Which row each row swaps with, under one turn or mirror:
The rows were stretched afterwards, more along some directions than others.
gubu: [ -4  -7 -17 -26  17   8   3  16 -61  11  37  -5  27 -31   4  12]
Fogi: [-12 -12 -24 -29 -12 -14  19  33 -29 -25  20 -25 -19 -21   5  -9]
zave: [ 27 -35 -47  -8   1 -13  -3  36  -3  24  12 -35  30   9  15   6]
bas: [-12  -6   5   5 -28   9  -6   5  -2 -38 -12 -15 -25 -14  10  -6]
Nefe: [  7   1 -19  -4  26 -19  24  28  -8  27   0  -6  29   9  -5   9]
Zeran: [ 14  -3 -23 -25  -5   6 -12  14 -15  24  10  -3  13  -6  14  24]
fave: [-12   5  13  12 -18   7   1  -3  17 -41 -12  -7 -28  -9   5  -4]
lizan: [ 23 -26 -49  -7  -7 -15  -2  31   9  37  12 -13  31  27  19  -3]
garok: [ 16   3 -21  33 -25 -22 -10  28  38  15 -33   1   1  26 -12  11]
Lof: [ -9 -18  -9  -7   0  -9 -15  32 -22 -24   2 -39   6 -27  -3  14]
kape: [  7  -5 -33  -8  14 -40  12  45  -5  26   3 -18  11 -11 -33  25]
zivi: [  6  -4 -23  -5  37 -23  17  28   0  37  -4  -1  28  13  -7   6]
dife: [ 26  -2 -32  -7  15 -23   3  20 -21  33  18  12  12   6   7  -9]
bul: [ -8  -1   9  11 -29  12  -2   1   9 -38 -11  -7 -18   1  11  -8]
Lapod: [  7   2  -7 -27  10  10  -6   3 -11  18  15   0  14  -6  16  26]
lef: [-13   1  13  11 -24   8  -4   3  10 -46 -17  -8 -27  -7   2  -4]
fetip: [ 31   2 -20  -8 -16 -29  18  39   2 -10   3   1   1   5  14 -14]
nosa: [ 11   0 -41 -15  11 -26   7  22 -30  31  23  16   7   5  10 -20]
Gifo: [ 10  -6 -26 -27  -8   3  -5  18 -10  28  14  -2  11   4  14  22]
Vigar: [  2 -11 -13 -30  13  22  -8   4 -54  10  36  -3  17 -25  19  10]
bulu: [  5  -3 -43   4  10 -51  13  23 -10  12  -9 -25 -26   6   8 -16]
zamu: [ 31  -2 -24  -7 -14 -32  23  44   3  -1   7  -6   8   9   6  -4]
bik: [  7  -3 -35   6   3 -46  -1  30 -11  -6 -20 -32 -28  -1   3 -13]
devob: [ 19  -2 -33 -10  26 -30   4  20 -28  39  19  11  15   3   4   0]
Kovu: [ -8  -2   3  16 -24   6  -3   4  20 -36 -17  -7 -28   0  10 -15]
Tano: [ 30 -21 -47  -3 -14 -12  -2  27  15  52   6  -7  31  28  21   2]
givi: [ 16   6 -18  30 -15 -22  -9   6  34  13 -32  -2 -13  23  -9   6]
kogu: [ 16   1 -18  30 -20 -23 -14   9  31  -1 -33 -12 -22  13 -11   7]
Leki: [  0 -14 -18 -30  12   9  -2   9 -59   3  38  -9  13 -26  23   6]
Kopa: [ 18   2 -44  -6   7 -38   9  31 -24  35  14  12   8  13  11 -13]
fodi: [ -5  -9 -18 -26   6   8   0  21 -57   6  34  -8  24 -23  16  13]
peba: [ -6  -2   2   8 -29   3  -2   5   6 -45 -11  -1 -26   2  15 -19]
kib: [ 14   4 -13  26  -6 -17 -14   8  19   7 -29  -7  -6   6 -16  20]
Zorob: [ 38   0 -28  -6  -8 -33  12  27  10   6   6  -7   2  14  19  -7]
buri: [ 12   7 -16  28  -9 -18 -12  -1  35   8 -28  -8 -24  11  -8  11]
sadi: [ 15   2 -18  28 -14 -29  -7  14  23   5 -34 -10 -22   8 -11   1]
gorig: [-17 -17  -8 -10  16  -9  -2  26 -24  -3  15 -31  20 -26  -8  23]
Tamit: [ 14   0 -16  33  -4 -15 -14  10  33  13 -33 -14 -10   6 -18  19]
sulol: [ 12   0 -18  -4   8 -12  26  25  -1  27   0   1  23  13   9  -2]
Fuvi: [  6  -4 -40 -12   1 -36   9  55 -10  20   6 -20  15 -14 -31  22]
zop: [-15  -2 -28 -29 -16 -18  22  45 -29 -23  18 -15 -14 -19   0 -14]
beb: [ -2  -1  -6  14 -41   5  -1  16   8 -34 -19 -11 -23   7  17 -10]

fodi is swapped with Kopa
lizan is swapped with Nefe
bulu is swapped with gorig
kogu is swapped with lef

